In the data rows, the value 128 means zero.
Each row in the table below has a label, given by one hidden rule.
[97, 125, 164, 99, 170, 143, 154, 132, 159, 123, 131, 104, 179, 117, 97, 170] h
[115, 124, 125, 117, 153, 110, 117, 116, 133, 133, 122, 142, 124, 105, 118, 131] h
[142, 140, 118, 149, 151, 173, 115, 117, 87, 170, 125, 128, 141, 97, 127, 88] h
[81, 147, 154, 160, 102, 83, 147, 179, 101, 146, 116, 199, 128, 111, 147, 183] l
[60, 137, 111, 148, 135, 148, 174, 174, 127, 114, 138, 194, 183, 103, 87, 89] l
[131, 128, 112, 87, 131, 132, 136, 133, 119, 125, 104, 113, 120, 113, 128, 133] m
[137, 137, 135, 123, 131, 133, 128, 148, 135, 130, 131, 128, 130, 107, 138, 106] h
[153, 140, 119, 149, 102, 131, 106, 151, 125, 137, 126, 141, 89, 114, 152, 80] h
[131, 132, 145, 115, 148, 144, 128, 136, 139, 137, 132, 128, 151, 114, 129, 124] h
[136, 137, 124, 133, 117, 127, 122, 128, 120, 126, 131, 124, 118, 133, 131, 120] h
[125, 120, 121, 131, 122, 117, 129, 115, 121, 121, 129, 122, 130, 142, 122, 151] h
[141, 131, 106, 152, 95, 116, 114, 105, 109, 124, 125, 136, 89, 151, 139, 107] q
[133, 120, 121, 131, 115, 118, 127, 120, 120, 128, 131, 130, 118, 137, 122, 131] h
[142, 128, 124, 118, 119, 132, 122, 134, 116, 131, 126, 127, 110, 125, 139, 108] h
[147, 138, 126, 142, 116, 140, 118, 141, 122, 115, 121, 135, 108, 126, 155, 103] h
[107, 128, 125, 101, 84, 113, 141, 149, 149, 86, 121, 137, 142, 156, 116, 139] l
[120, 116, 146, 125, 155, 138, 134, 131, 139, 127, 130, 118, 154, 117, 126, 134] h
[139, 135, 145, 125, 149, 152, 133, 161, 149, 135, 144, 130, 125, 101, 138, 109] h
[115, 126, 140, 146, 141, 115, 129, 120, 144, 123, 151, 147, 140, 150, 130, 143] h
[138, 143, 128, 152, 163, 171, 142, 125, 82, 176, 133, 135, 151, 94, 120, 99] h
[110, 124, 130, 112, 178, 108, 129, 109, 159, 124, 137, 147, 109, 145, 104, 127] h
[153, 114, 140, 153, 143, 109, 102, 114, 148, 141, 160, 110, 112, 127, 134, 136] h
[124, 135, 123, 128, 140, 157, 143, 129, 110, 138, 127, 141, 155, 110, 124, 102] h
[135, 124, 132, 136, 116, 117, 102, 113, 132, 131, 131, 104, 112, 139, 141, 138] h
[123, 99, 107, 99, 141, 114, 143, 114, 132, 125, 107, 132, 111, 109, 117, 130] h
[142, 134, 127, 139, 110, 160, 118, 138, 120, 133, 133, 108, 145, 122, 139, 126] h
[160, 136, 97, 155, 95, 126, 109, 130, 114, 132, 121, 137, 83, 136, 154, 96] q
[130, 126, 117, 80, 101, 136, 132, 120, 124, 103, 91, 98, 99, 157, 147, 148] m
[109, 121, 100, 57, 176, 75, 123, 90, 154, 113, 108, 145, 74, 135, 93, 127] h
[125, 129, 156, 114, 151, 155, 132, 182, 152, 137, 133, 124, 159, 106, 132, 128] h
[131, 130, 129, 121, 113, 143, 133, 119, 117, 126, 114, 112, 136, 136, 132, 101] h
[105, 128, 144, 157, 138, 104, 128, 150, 159, 134, 171, 164, 145, 105, 96, 128] l
[120, 120, 107, 83, 124, 94, 135, 120, 114, 129, 90, 146, 94, 108, 124, 140] l
[134, 137, 140, 185, 186, 150, 127, 121, 97, 201, 175, 167, 166, 67, 99, 75] u
[117, 136, 119, 127, 62, 130, 163, 178, 55, 147, 59, 146, 136, 58, 164, 156] m
[104, 115, 113, 104, 96, 69, 132, 144, 182, 61, 122, 136, 120, 179, 130, 166] l
[105, 116, 140, 163, 146, 93, 121, 136, 163, 127, 180, 168, 147, 107, 95, 125] l
[136, 129, 131, 135, 137, 130, 127, 116, 127, 140, 127, 121, 124, 133, 132, 129] h
[83, 139, 154, 156, 125, 93, 140, 147, 132, 136, 132, 176, 137, 131, 134, 169] l
[115, 136, 129, 144, 96, 119, 140, 170, 90, 145, 94, 153, 123, 87, 151, 156] l
[154, 121, 87, 54, 132, 148, 128, 97, 107, 120, 85, 79, 92, 104, 119, 91] m
[129, 128, 118, 131, 124, 128, 125, 121, 123, 127, 130, 125, 114, 146, 117, 132] h
[138, 133, 132, 141, 132, 139, 133, 155, 134, 133, 135, 132, 115, 117, 131, 131] h
[109, 143, 109, 94, 91, 103, 155, 159, 79, 144, 60, 151, 101, 69, 141, 149] m
[132, 128, 132, 149, 142, 138, 125, 133, 115, 146, 144, 139, 144, 106, 118, 120] h
[141, 134, 125, 130, 115, 119, 123, 112, 115, 122, 125, 127, 110, 145, 132, 131] h
[138, 116, 123, 104, 156, 145, 115, 105, 164, 116, 161, 92, 118, 153, 107, 98] u
[171, 152, 137, 141, 129, 166, 116, 206, 140, 157, 135, 146, 95, 90, 166, 69] h
[124, 121, 113, 143, 118, 116, 127, 104, 114, 121, 126, 126, 103, 146, 127, 134] q
[148, 136, 111, 104, 117, 166, 122, 115, 95, 125, 86, 105, 146, 134, 146, 124] m
[131, 125, 86, 137, 93, 100, 106, 91, 103, 121, 122, 125, 97, 164, 132, 136] q
[118, 125, 127, 125, 121, 111, 139, 145, 146, 114, 129, 144, 147, 129, 120, 136] l
[133, 128, 122, 118, 130, 137, 134, 124, 125, 132, 121, 109, 134, 127, 133, 127] h
[130, 131, 119, 97, 97, 135, 127, 122, 128, 100, 96, 103, 120, 164, 143, 142] m
[135, 135, 131, 133, 127, 144, 143, 148, 129, 133, 127, 133, 123, 123, 140, 114] h
[110, 118, 132, 143, 136, 109, 128, 140, 163, 122, 161, 152, 140, 135, 107, 134] l
[118, 121, 164, 93, 164, 153, 151, 141, 156, 136, 140, 116, 173, 106, 112, 134] h
[123, 120, 138, 114, 141, 128, 139, 118, 137, 116, 127, 121, 154, 132, 103, 153] h
[176, 134, 152, 153, 161, 148, 97, 103, 100, 188, 129, 89, 111, 103, 138, 117] u
[112, 129, 116, 122, 124, 146, 145, 139, 117, 116, 126, 144, 150, 130, 121, 116] h
[129, 133, 136, 125, 138, 143, 127, 141, 123, 132, 134, 125, 129, 119, 134, 125] h
[115, 138, 123, 111, 104, 167, 156, 142, 102, 109, 94, 135, 145, 141, 127, 117] q
[117, 122, 124, 111, 170, 111, 127, 88, 160, 113, 136, 130, 117, 163, 102, 105] q
[118, 118, 131, 117, 136, 117, 135, 112, 130, 122, 126, 117, 147, 136, 104, 156] h
[106, 122, 129, 122, 123, 101, 146, 137, 117, 129, 106, 154, 117, 110, 125, 159] l
[118, 124, 125, 134, 130, 128, 129, 123, 133, 126, 128, 124, 137, 135, 128, 140] h
[147, 140, 121, 105, 149, 186, 141, 111, 78, 147, 98, 112, 137, 117, 145, 101] m
[133, 119, 134, 126, 131, 131, 109, 118, 131, 128, 140, 120, 129, 136, 116, 124] h
[116, 129, 100, 145, 105, 107, 123, 97, 108, 114, 129, 125, 103, 150, 125, 127] q
[145, 131, 130, 137, 97, 151, 136, 146, 99, 144, 113, 109, 149, 113, 151, 126] h
[165, 121, 127, 141, 130, 180, 108, 94, 147, 127, 164, 73, 145, 163, 122, 94] u
[84, 132, 108, 105, 114, 172, 172, 150, 103, 96, 94, 168, 163, 119, 105, 99] l
[115, 124, 133, 129, 148, 116, 128, 97, 139, 103, 144, 134, 113, 145, 122, 128] q
[88, 143, 157, 162, 113, 100, 142, 176, 99, 145, 131, 176, 140, 108, 148, 187] l
[123, 124, 113, 136, 116, 103, 120, 93, 108, 113, 128, 117, 114, 156, 116, 151] q
[126, 128, 131, 126, 131, 130, 118, 123, 132, 123, 131, 128, 136, 136, 118, 136] h
[126, 128, 176, 205, 134, 150, 108, 131, 165, 132, 187, 126, 178, 168, 122, 123] u
[147, 145, 137, 132, 132, 153, 132, 168, 143, 144, 128, 129, 117, 109, 146, 73] h
Which label does each new row get?
[114, 128, 147, 140, 152, 105, 127, 132, 145, 124, 146, 157, 129, 137, 118, 155] -> l
[194, 141, 138, 133, 149, 181, 90, 65, 72, 191, 108, 54, 95, 109, 182, 105] -> u
[135, 129, 106, 140, 83, 106, 108, 110, 112, 117, 123, 129, 95, 158, 136, 134] -> q
[117, 119, 154, 176, 155, 87, 122, 149, 165, 144, 191, 169, 146, 105, 87, 121] -> l
[139, 134, 121, 76, 87, 145, 121, 116, 97, 89, 70, 79, 112, 181, 165, 147] -> m
[132, 125, 135, 132, 133, 123, 122, 122, 130, 128, 134, 116, 115, 124, 126, 138] -> h
[111, 113, 124, 123, 127, 108, 139, 86, 119, 115, 122, 118, 153, 150, 99, 159] -> q
[122, 110, 121, 117, 129, 101, 148, 75, 109, 107, 128, 106, 158, 157, 101, 190] -> q
[110, 133, 141, 142, 124, 112, 132, 144, 119, 133, 124, 148, 131, 120, 134, 134] -> l
[150, 135, 123, 128, 109, 148, 126, 134, 109, 130, 119, 96, 135, 116, 141, 115] -> h
[131, 140, 124, 140, 68, 147, 142, 164, 81, 139, 90, 115, 147, 77, 168, 142] -> m
[153, 140, 132, 156, 172, 192, 164, 125, 79, 198, 132, 124, 147, 72, 127, 73] -> u
[114, 128, 137, 121, 142, 137, 134, 125, 130, 125, 127, 119, 174, 131, 119, 132] -> h
[133, 131, 118, 136, 97, 124, 159, 140, 135, 93, 104, 111, 115, 158, 148, 143] -> q
[124, 117, 149, 165, 149, 89, 112, 129, 161, 150, 187, 147, 126, 109, 108, 126] -> l
[145, 132, 119, 88, 105, 158, 120, 109, 107, 117, 96, 91, 104, 154, 159, 134] -> m
[136, 125, 132, 130, 127, 135, 110, 121, 131, 127, 134, 125, 132, 134, 145, 133] -> h
[81, 121, 118, 127, 100, 90, 152, 162, 173, 90, 147, 175, 159, 140, 95, 138] -> l
[113, 125, 108, 119, 141, 111, 138, 129, 131, 123, 119, 147, 117, 121, 122, 140] -> l
[73, 117, 130, 163, 118, 82, 150, 171, 182, 89, 177, 190, 162, 132, 77, 134] -> l
[127, 128, 159, 166, 188, 102, 116, 123, 151, 164, 177, 149, 135, 110, 122, 119] -> q
[114, 122, 116, 130, 132, 110, 145, 148, 155, 114, 140, 138, 121, 136, 118, 128] -> l
[137, 96, 136, 127, 196, 127, 107, 73, 184, 108, 190, 115, 125, 179, 95, 98] -> u
[107, 122, 97, 90, 124, 101, 147, 130, 108, 127, 82, 150, 99, 100, 124, 146] -> m
[162, 117, 133, 144, 137, 159, 110, 91, 160, 117, 174, 78, 143, 171, 116, 100] -> u
[186, 123, 132, 115, 128, 148, 78, 87, 106, 156, 108, 58, 88, 144, 196, 136] -> m
[161, 127, 147, 167, 180, 148, 107, 88, 105, 197, 167, 122, 122, 75, 119, 92] -> u
[138, 122, 118, 88, 86, 113, 121, 111, 146, 86, 90, 88, 99, 179, 164, 159] -> m
[126, 121, 102, 77, 130, 116, 140, 123, 114, 127, 94, 126, 98, 106, 117, 121] -> m
[117, 117, 118, 117, 116, 103, 129, 97, 120, 110, 125, 123, 144, 152, 112, 161] -> q
[104, 117, 121, 112, 90, 75, 131, 131, 182, 70, 124, 133, 127, 164, 124, 163] -> l
[128, 126, 113, 89, 98, 129, 134, 126, 125, 94, 91, 104, 113, 166, 138, 153] -> m
[86, 128, 103, 120, 100, 85, 159, 169, 176, 74, 138, 165, 152, 149, 91, 145] -> l
[115, 128, 140, 125, 165, 100, 113, 102, 173, 118, 159, 146, 109, 153, 105, 140] -> h
[133, 131, 144, 112, 146, 140, 131, 134, 137, 128, 130, 119, 145, 119, 116, 131] -> h
[117, 120, 132, 116, 139, 132, 133, 116, 136, 124, 133, 121, 155, 131, 116, 141] -> h
[108, 127, 132, 101, 98, 117, 130, 123, 139, 93, 107, 101, 112, 161, 140, 153] -> h
[146, 143, 106, 140, 111, 130, 104, 136, 121, 130, 109, 139, 87, 132, 157, 100] -> h
